In the rows, 128 means zero.
One turn moves every row onto another: examples first, then more rows asked
z367: [132 118 149 120 121 128 205 134 124 118 146 145 138 131 151  89 143 122
 131 133 115  95 143 116 152 129 129 116 131 152 119 113 116]
z253: [124 117 125 120 113 128 173 129 122 131 174 118 131 111 134 101 156 140
 122 121 127 120 125 127 130 114 106 120 128 158 120 149 143]
z313: [160 123 141  98 124 120 170 162 134 127 118 151 147 135 138 101 156 130
 155 131 132 128 168 128 158 126 126 117 129 156 137 133 121]
z979: [148 136 126 124 162 132 158 118 128 141 134 118 122 110 113 134 130 125
 144 153 123 117 138 151 135 116 141 119 146 139 148 113 118]
z558: [136 117 155 117 123 121 189 150 120 108 149 136 142 131 156  90 141 123
 114 130 123 101 142 118 151 127 118 109 147 145 112 123 127]
z217: [137 140 128 126 160 137 164 111 128 132 146 110 120 106 119 131 133 126
 137 150 114 110 121 145 134 109 137 119 143 141 145 116 126]
z437: [118 116 127 113 129 123 178 155 111 131 172 112 142 118 136 107 157 135
 120 113 115 122 120 136 132 115 112 127 126 147 126 149 142]
z251: [148 142 126 125 162 133 156 118 128 139 133 116 122 111 114 133 132 126
 146 153 124 118 134 148 138 116 141 119 139 139 147 114 118]
z775: [130 118 153 108 123 130 191 150 130 113 140 142 140 127 159  82 150 129
 127 126 115 106 150 115 153 121 126 107 135 160 129 137 127]
z160: [146 135 133 126 163 134 167 124 127 137 131 124 117 115 123 121 122 120
 139 155 120 107 141 145 138 118 148 112 148 139 148 109 109]
z917: [168 122 143 106 124 110 167 164 125 121 124 148 148 142 139 107 142 125
 143 137 141 121 162 129 156 133 123 117 142 141 125 116 117]
z834: [134 120 147 113 135 124 193 172 110 126 155 135 132 131 151  83 146 117
 121 120 112 107 138 127 145 121 130 120 129 144 124 137 122]
z972: [134 133 136 128 162 137 173 117 125 132 143 119 116 109 127 119 125 121
 129 153 111 102 130 142 135 113 144 112 150 140 144 111 117]
z965: [147 118 114 100 129 111 156 169 116 141 152 123 148 127 119 125 159 139
 145 120 133 143 136 146 134 117 116 137 124 143 141 141 135]
z987: [144 115 112 107 113 113 162 126 130 135 143 127 157 125 113 137 158 149
 158 132 140 135 139 138 138 125 112 136 125 152 137 122 133]
z763: [148 122 123  96 118 119 156 143 136 129 140 130 154 121 122 126 171 145
 157 125 132 141 146 138 144 115 108 128 130 157 138 143 145]
z942: [150 118 115  94 125 119 152 144 134 135 149 114 152 118 121 139 158 145
 143 130 139 150 140 133 131 119 111 128 136 145 145 139 135]
z159: [126 115 133 116 117 119 171 131 122 113 167 113 152 118 138 119 155 140
 119 123 127 118 124 130 137 119  98 120 144 147 113 135 150]
z764: [125 113 143 116 131 132 190 148 128 122 154 144 140 134 141  80 144 116
 120 118 114 103 146 114 154 124 132 124 121 164 124 115 125]
z116: [121 120 135 111 128 134 180 129 128 125 172 105 142 108 144 111 154 135
 112 122 120 125 126 121 133 118 107 115 135 148 123 149 139]
z613: [152 114 110 104 110 113 149 147 127 139 149 130 139 124 117 122 154 149
 151 131 145 142 141 136 128 115 114 129 128 155 143 138 135]
z730: [175 125 138  90 133 119 170 167 133 130 128 145 141 135 136 114 149 123
 150 140 133 133 163 124 149 126 132 122 138 139 145 121 111]
z320: [114 113 127 122 115 128 189 112 125 123 167 118 148 115 134 115 156 142
 129 124 119 112 122 126 136 120 108 126 128 155 119 130 140]
z435: [161 121 134  99 134 112 173 186 114 137 134 146 138 140 133 101 148 122
 147 128 128 127 154 136 147 125 134 128 127 141 139 128 115]
z69: [143 113 112 101 125 118 152 146 134 136 152 133 155 130 107 125 160 137
 148 120 132 138 143 134 143 119 119 144 117 161 140 117 141]
z506: [112 109 122 114 125 130 174 131 130 125 173 121 149 121 125 106 155 135
 120 112 117 118 126 123 139 116 115 134 120 167 127 126 148]
z163: [144 123 149 117 118 131 194 150 121 124 157 146 120 125 150  76 147 118
 125 130 116 100 142 117 144 117 126 113 132 154 119 132 123]
z298: [157 120 123 104 118 108 149 146 126 126 142 126 158 128 120 135 157 142
 146 130 145 139 144 140 142 125 103 128 139 143 125 128 141]
z104: [146 127 157 107 135 134 197 152 127 120 149 136 131 124 158  87 145 113
 120 131 114 108 148 113 151 125 128 110 140 143 123 131 116]
z83: [134 137 136 128 162 138 172 117 126 128 140 116 117 112 129 118 125 123
 131 153 111 102 126 138 137 112 145 113 146 140 146 111 118]
z934: [156 118 132 104 131 121 169 162 133 133 133 156 145 143 123  99 148 119
 147 125 129 122 163 124 158 128 136 134 118 159 136 106 117]
z908: [119 116 135 105 117 129 178 133 132 115 161 121 149 113 143 108 166 143
 129 120 115 120 129 125 138 110 107 118 134 162 130 149 151]
z442: [162 119 133 106 119 113 180 149 130 131 122 155 147 142 130 112 146 129
 161 140 135 119 160 127 154 133 133 127 128 148 137 105 109]
z274: [148 138 132 126 162 138 169 123 127 133 130 124 121 119 120 122 125 120
 137 154 121 109 139 145 142 120 149 110 147 136 145 106 107]
z379: [149 138 123 123 161 136 159 118 128 137 135 117 125 115 110 135 131 126
 142 153 124 117 134 151 137 117 141 117 146 137 146 110 116]
z651: [136 135 128 127 160 136 164 111 127 136 147 112 120 105 117 131 133 125
 135 151 115 110 127 148 132 110 137 117 148 140 143 115 125]
z17: [134 135 134 128 161 142 175 116 125 128 143 116 120 114 125 120 126 122
 128 151 114 103 128 142 136 117 145 109 149 139 142 110 115]
z863: [136 136 125 126 159 140 166 110 126 132 147 110 124 109 115 133 133 127
 133 150 117 112 124 149 132 113 138 115 148 138 143 114 123]
z131: [172 120 133 100 116 115 170 168 126 131 134 158 127 138 133  97 146 127
 153 139 134 122 158 126 144 120 133 123 134 149 141 120 115]
z67: [146 139 134 127 163 135 165 123 128 134 126 122 119 117 125 120 122 122
 141 155 122 109 138 142 141 117 150 113 142 140 150 109 110]

z987 goes to z320
z379 goes to z863
Now find these:
z730 goes to z942
z69 goes to z506
z251 goes to z217
z763 goes to z908
z917 goes to z298
z972 goes to z160
z965 goes to z437
z253 goes to z163

One turn moves every row onto another: examples first, then more rows asked
z377: [129 127 121 126  98 100 127 119 140 181 134 136 131 128 134 117 124 102
 149 119]
z851: [125 111 114 134 133 105 120 138 126 122 138 136 105 109 150 145 146 133
 134 120]
z669: [130 110 119 151 131  99 132 120 133 153 135 157 127 112 132 123 148 114
 129 106]
z681: [121 141 126 117 146 100 111 117 143 110 129 115 100 117 138 123 114 121
 129 116]
z336: [119 147 117 103 121  91 115 120 160 160 132 131 130 120 141 127 125  93
 144 136]
z138: [124 157 112 137 144 116 135 115 143 145 132 114 132 140 136 128 128 130
 135 109]
z347: [121 144 120 116 147  96 110 115 149 111 124 120 105 118 131 123 111 121
 124 117]
z264: [129 112 115 151 131  97 131 119 136 155 132 158 129 111 130 123 147 113
 127 108]
z453: [137 124 127 119 101 112 131 123 138 176 141 141 131 133 132 117 128 100
 146 112]
z34: [138 129 128 109  82 123 126 124 134 146 148 125 113 126 129 121 117 125
 135 104]
z868: [127 116 124 121 124 102 115 130 126 141 127 155  96 128 117 149 102 111
 121 133]
z148: [135 117 103 125 139 110 123 132 134 119 133 153 118 118 125 148 143 129
 114 116]
z576: [130 147 121  90 127 106 121 122 158 152 140 141 132 128 134 128 129  90
 137 126]
z822: [125 104 121 116  83 105 112 135 137 122 133 134 107 127 134 127 119 130
 127 119]
z753: [124 155 116 135 144 119 137 117 142 144 136 115 131 140 137 129 131 130
 134 107]
z785: [127 139 127 125 136 106 119 120 147 117 131 135 165 116 133 134 112 123
 136 114]
z808: [137 139 110 111  85 112 122 116 146 148 131 134 125 130 109 124 110 124
 120 109]
z758: [129 106 114 111  86 106 113 133 141 121 128 141 114 132 122 128 118 127
 118 116]
z577: [121 109 110 120  82  96 108 130 143 125 123 135 113 127 126 127 115 130
 122 123]
z603: [126 113 130 122 123 105 115 134 122 140 135 150  91 126 126 147 104 111
 129 130]
z22: [122 154 116 138 143 116 136 117 142 145 135 112 130 138 141 127 129 131
 138 109]
z888: [121 121  95 141 132  89 115 128 138 130 120 141 116 108 133 147 137 133
 122 130]
z537: [136 130 117 120 102 105 129 117 144 178 132 144 138 132 121 118 123 100
 139 116]
z243: [129 111 117 154 129  97 130 119 134 155 132 154 126 109 134 122 147 114
 131 110]
z349: [128 134 135 123 135 111 122 125 141 115 139 130 158 114 144 132 115 124
 144 111]
z877: [121 116 123 128 121  96 111 131 125 145 127 148  92 123 126 147 101 112
 128 137]
z16: [124 142 130  97 122 103 119 126 152 154 145 129 122 122 151 126 131  93
 151 129]
z240: [125 136 116 124  76 102 118 118 140 155 131 117 115 119 131 122 110 130
 138 118]
z762: [126 142 125 111 149 104 113 117 145 108 131 120 103 120 131 123 115 120
 124 112]
z250: [121 138 129 133 132  99 117 120 143 121 131 125 159 110 144 133 112 126
 145 119]

z347 goes to z762
z877 goes to z868
z758 goes to z822
Now find these:
z138 goes to z753
z808 goes to z34
z16 goes to z336
z349 goes to z250
z453 goes to z377
z669 goes to z243
z851 goes to z888

One turn moves every row onto another: examples first, then more rows asked
z9: [133  91 125 144 145 147 112 111 127 157 134 131 146 128 126 106 124 130
 141 144 133 127 135 131 123 123 125 124 102 107 125 113 128 145 125]
z890: [115 105 122 115 131 143 139 117 127 122 133 123 157 129 152 141 120 135
  98 128  90 126 106 123 134 117 142 131 125 153 134 126 118 158 132]
z487: [ 92 125 164 129 135 133 128 127 124 133 117 117 124 132 139 125 126 131
 120 134 133 133 117 136 119 102 155 126 147 113 127 120 121 120 127]
z105: [106 107 126 114 136 145 140 122 125 125 119 129  99 136 111 138 128 130
 148 137 129 144 140 128 121 113 113 136 138 118 126 126 118 117 134]
z276: [105 135 104 138 134 144 118 132 123 121 145 116 142 137 106 159 139 143
 120 124 122 133 111 126 117 118 117 139 149 142 125 120 139 115 126]
z483: [111 112 121 113 136 141 135 127 129 125 126 127  98 139 107 137 127 130
 153 132 132 141 135 134 115 110 109 139 138 120 130 120 121 121 132]
z2: [137 103 150 139 138 152 146 119 136 129 112 146 169 133 115 126 115 118
 115 137 124 127  98 126 140 111 148 128 101 135 132 119 112 142 132]
z18: [137  93 122 145 142 145 110 111 129 156 135 131 146 128 123 103 125 132
 142 141 134 127 133 134 120 122 122 125 105 108 127 113 131 146 123]
z153: [105 107 124 111 143 142 136 129 126 128 128 127  99 140 113 144 122 125
 153 138 129 139 137 131 121 113 113 138 132 118 127 117 114 119 136]
z703: [112 121 140 114 127 143 127 128 123 134 143 129 144 128  97 124 153 127
  86 135 157 128 111 123 132 123 120 133 144 143 134 114 119 127 127]
z31: [ 94 127 158 124 142 126 121 137 128 137 132 113 123 137 139 131 119 125
 127 131 135 126 110 143 114 100 152 130 140 114 131 108 118 124 128]
z619: [143 100 165 128 133 148 132 119 134 132 151 119 134 138 152 122 133 132
 103 147 132 129 101 130 124 118 113 137 127 133 124 112 114 129 127]
z828: [135  92 125 146 141 148 113 108 127 155 130 132 146 127 124 103 127 133
 139 142 133 129 136 131 122 123 124 124 105 107 125 117 131 145 123]
z171: [111 114  89 149 130 142 129 121 124 137 126 129  96 124 108 117 115 120
 122 140 133 131 127 113 129 117 125 126 129 121 126 122 123 144 128]
z355: [148 111 143 140 129 148 141 119 142 125 116 145 166 135 104 116 121 125
 117 127 128 127  93 134 128 104 140 131 109 140 139 119 122 148 125]
z507: [143 109 141 134 142 144 137 129 142 131 128 142 166 139 111 128 110 115
 123 131 127 120  89 135 132 107 142 133  98 138 138 107 112 148 130]
z589: [124 117 123 120 140 144 148 129 128 136 146 148 190 129 118 141 157 124
 132 148 123 123 111 129 121 115 158 130 130 126 139 116 126 143 121]
z343: [120 104  98 121 146 140 119 119 126 130 136 139 153 131 114 128 135 123
 158 149 106 117 118 135 128 130 139 125 135  95 148 121 101 129 136]
z224: [ 94 127 108 134 146 145 120 137 118 127 150 115 144 139 118 173 128 132
 122 133 118 129 113 121 127 125 124 138 138 137 120 114 127 111 133]
z641: [120 133 124 134 136 142 121 136 126 155 136 146 158 130 114 130 123 118
 121 143  85 121 114 135 138 127 127 147 115 144 132 114 103 163 133]
z133: [113 118 108 122 130 139 118 127 128  95 110 124 107 128 140 143 146 132
 136 146 117 130 105 126 118 127 153 125 134 133 129 116 127 152 132]
z920: [129 110  95 124 135 140 117 115 130 126 132 140 151 130 105 117 143 131
 156 141 110 120 117 139 120 124 133 126 145  98 152 126 111 132 130]
z780: [124 113 118 117 122 141 136 116 131 118 133 123 154 129 143 131 126 142
  98 119  95 128 102 129 125 111 135 133 133 157 139 129 127 162 125]
z814: [119 130 130 141 127 150 130 125 122 152 120 149 159 124 114 123 131 125
 112 145  84 129 121 128 142 128 130 144 122 144 127 127 107 159 132]
z328: [110 114  87 146 135 138 125 126 125 139 135 126  96 127 110 122 110 115
 127 140 133 126 124 116 128 118 125 128 124 121 127 115 119 145 129]
z215: [121 103 103 126 136 146 125 109 124 127 121 142 153 126 112 120 143 130
 150 149 105 124 124 130 130 130 140 122 143  95 145 133 106 126 133]
z810: [102 132 156 129 131 127 122 131 130 132 125 115 122 135 130 120 127 133
 124 125 137 130 110 145 108  95 148 130 151 118 135 116 128 126 122]
z689: [102 114 146 112 136 145 130 129 118 138 143 129 146 128 107 135 146 119
  86 144 153 127 115 116 142 130 127 131 135 138 128 111 109 123 134]
z195: [113 119 106 121 132 137 116 129 129  96 114 124 107 130 140 145 144 130
 138 145 117 128 103 128 117 127 153 126 132 133 130 112 127 154 133]
z301: [121 112 115 112 132 136 131 124 133 122 146 120 154 133 147 141 118 134
 104 121  94 121  98 132 126 112 136 135 123 156 140 117 120 163 129]
z718: [128 139 122 140 124 143 122 130 128 150 129 147 156 128 104 117 132 128
 117 136  89 126 114 138 131 121 122 148 126 148 135 122 114 166 126]
z572: [125 117 124 122 138 145 148 128 127 135 143 148 189 128 117 140 159 125
 130 148 123 124 112 128 121 114 157 129 132 127 139 118 128 143 120]
z631: [145 102 163 129 131 149 131 118 135 130 151 119 134 137 150 119 134 134
 103 144 133 129 101 131 121 116 112 137 129 134 125 113 116 130 126]
z590: [108 120 138 109 138 138 121 138 124 139 156 126 144 133 102 134 144 118
  94 137 157 121 107 126 132 125 121 136 133 142 135 101 112 128 131]
z439: [ 95 125 114 141 135 152 128 125 115 123 132 119 144 133 115 164 139 141
 113 134 117 138 120 114 130 125 125 135 147 137 116 129 133 107 130]
z765: [111 117 108 121 133 139 118 128 127  97 112 124 108 129 142 146 144 129
 137 147 116 129 105 125 120 128 155 126 131 132 128 114 125 152 134]
z71: [105 110  92 147 135 142 130 122 122 139 128 128  97 124 114 123 111 115
 123 144 130 129 128 110 134 121 129 126 123 119 123 120 117 142 132]
z220: [126 118 122 121 138 143 147 129 128 135 146 147 189 129 116 140 158 125
 132 147 124 123 110 130 120 113 156 130 132 127 140 116 129 144 120]
z594: [145 102 163 128 133 147 130 121 135 132 154 118 133 138 151 121 133 132
 105 145 133 128  99 132 121 117 111 137 127 134 125 110 114 131 127]

z9 goes to z828
z220 goes to z589
z215 goes to z920
Now find these:
z631 goes to z594
z689 goes to z703
z133 goes to z195
z439 goes to z276
z487 goes to z810
z507 goes to z2
z718 goes to z641
z71 goes to z171
z483 goes to z153
z890 goes to z780

One turn moves every row onto another: examples first, then more rows asked
z299: [124 135 128 130 136 145 127 123 127 120 128 123 107 122 117 118 120 112
 109 116 111]
z547: [122 131 123 134  94 130 135 121 124 137 123 131 139 144 170 142 116 128
 147 125 149]
z169: [120 135 126 133  99 125 133 126 117 143 116 135 142 148 168 142 116 131
 146 127 151]
z239: [121 137 124 144 131 135 116 130 128 122 150 119 116 145 107 124 119 156
 128 123 116]
z748: [124 133 121 131  88 127 132 120 127 133 123 131 153 144 162 140 117 129
 143 120 151]
z88: [134 129 136 115 141 135 123 125 125 133 146 140 119 125 122 118 100 135
 115 142 107]
z363: [120 139 126 143 137 130 114 133 123 127 143 122 120 148 104 124 120 158
 127 124 119]
z633: [122 139 130 127 147 135 126 129 119 128 114 128 116 126 109 116 123 117
 107 116 117]
z574: [134 132 136 112 147 129 122 128 120 138 137 142 125 127 117 117 103 138
 113 141 112]
z142: [122 134 123 130 102 121 134 125 118 144 110 135 149 146 162 141 121 132
 144 123 156]
z293: [118 145 130 118 166 123 121 139 134 123 135 128 115 135 136 122 122 128
 124 136 116]
z385: [138 124 131 112 136 136 126 119 132 129 149 136 122 119 118 118 104 132
 113 136 110]
z839: [126 128 119 130  92 128 137 118 128 136 121 129 145 140 164 141 121 127
 145 119 153]
z806: [140 124 128 108 140 131 127 118 132 131 142 137 130 117 111 116 110 133
 111 132 115]
z953: [120 139 126 133  94 124 129 126 120 138 118 136 151 150 164 140 114 133
 144 126 149]
z234: [125 130 119 128  98 123 137 120 125 140 113 131 151 141 159 140 124 129
 143 118 157]
z629: [120 141 128 120 158 130 123 133 141 116 146 124 109 131 140 123 121 124
 125 135 112]
z909: [125 133 120 141 129 135 118 126 133 120 150 117 121 142 103 124 123 154
 126 118 119]
z54: [120 139 133 134 140 144 125 128 120 123 126 127 103 127 121 119 115 115
 110 122 109]
z15: [122 130 122 126  96 128 130 122 125 137 122 129 147 149 172 137 115 127
 148 123 149]
z484: [122 138 123 139 138 127 116 132 125 127 139 121 126 146  99 123 125 158
 125 120 123]
z754: [126 136 120 110 161 122 126 128 146 117 136 122 126 125 125 120 133 124
 120 122 123]
z384: [122 137 124 130  96 122 130 125 120 139 114 136 156 148 159 139 118 133
 143 122 153]
z692: [124 128 120 124  96 126 131 120 128 136 121 128 151 146 168 136 118 127
 146 119 151]
z929: [122 136 124 133  89 128 130 123 124 134 123 133 148 147 166 141 114 130
 145 124 148]
z29: [125 135 122 115 154 129 126 127 149 112 147 120 116 125 133 122 128 121
 123 126 117]
z869: [121 133 124 126 100 125 129 125 121 140 118 131 148 151 171 136 114 129
 148 125 150]
z380: [124 129 120 122 100 123 131 122 125 139 116 129 154 147 165 136 120 128
 146 119 154]
z969: [126 135 126 127 140 139 128 123 126 123 121 124 115 121 109 116 125 114
 106 112 117]
z845: [125 134 119 138 134 130 118 127 131 123 144 118 126 142  98 123 126 155
 125 116 123]
z675: [125 134 121 128  92 123 132 121 125 135 117 133 157 145 157 139 120 131
 142 118 154]
z951: [137 128 131 108 146 126 125 124 124 137 134 141 132 122 110 116 109 136
 110 135 116]
z811: [122 132 123 124 102 122 129 125 121 141 114 131 153 150 167 135 117 130
 146 122 153]
z804: [121 142 125 112 168 117 123 136 137 124 129 127 125 132 126 120 130 128
 121 128 123]
z191: [119 142 134 132 146 138 124 132 115 129 118 130 109 130 116 117 117 118
 109 122 113]

z380 goes to z869
z748 goes to z384
Now find these:
z54 goes to z969
z169 goes to z839
z951 goes to z88
z804 goes to z629
z363 goes to z909

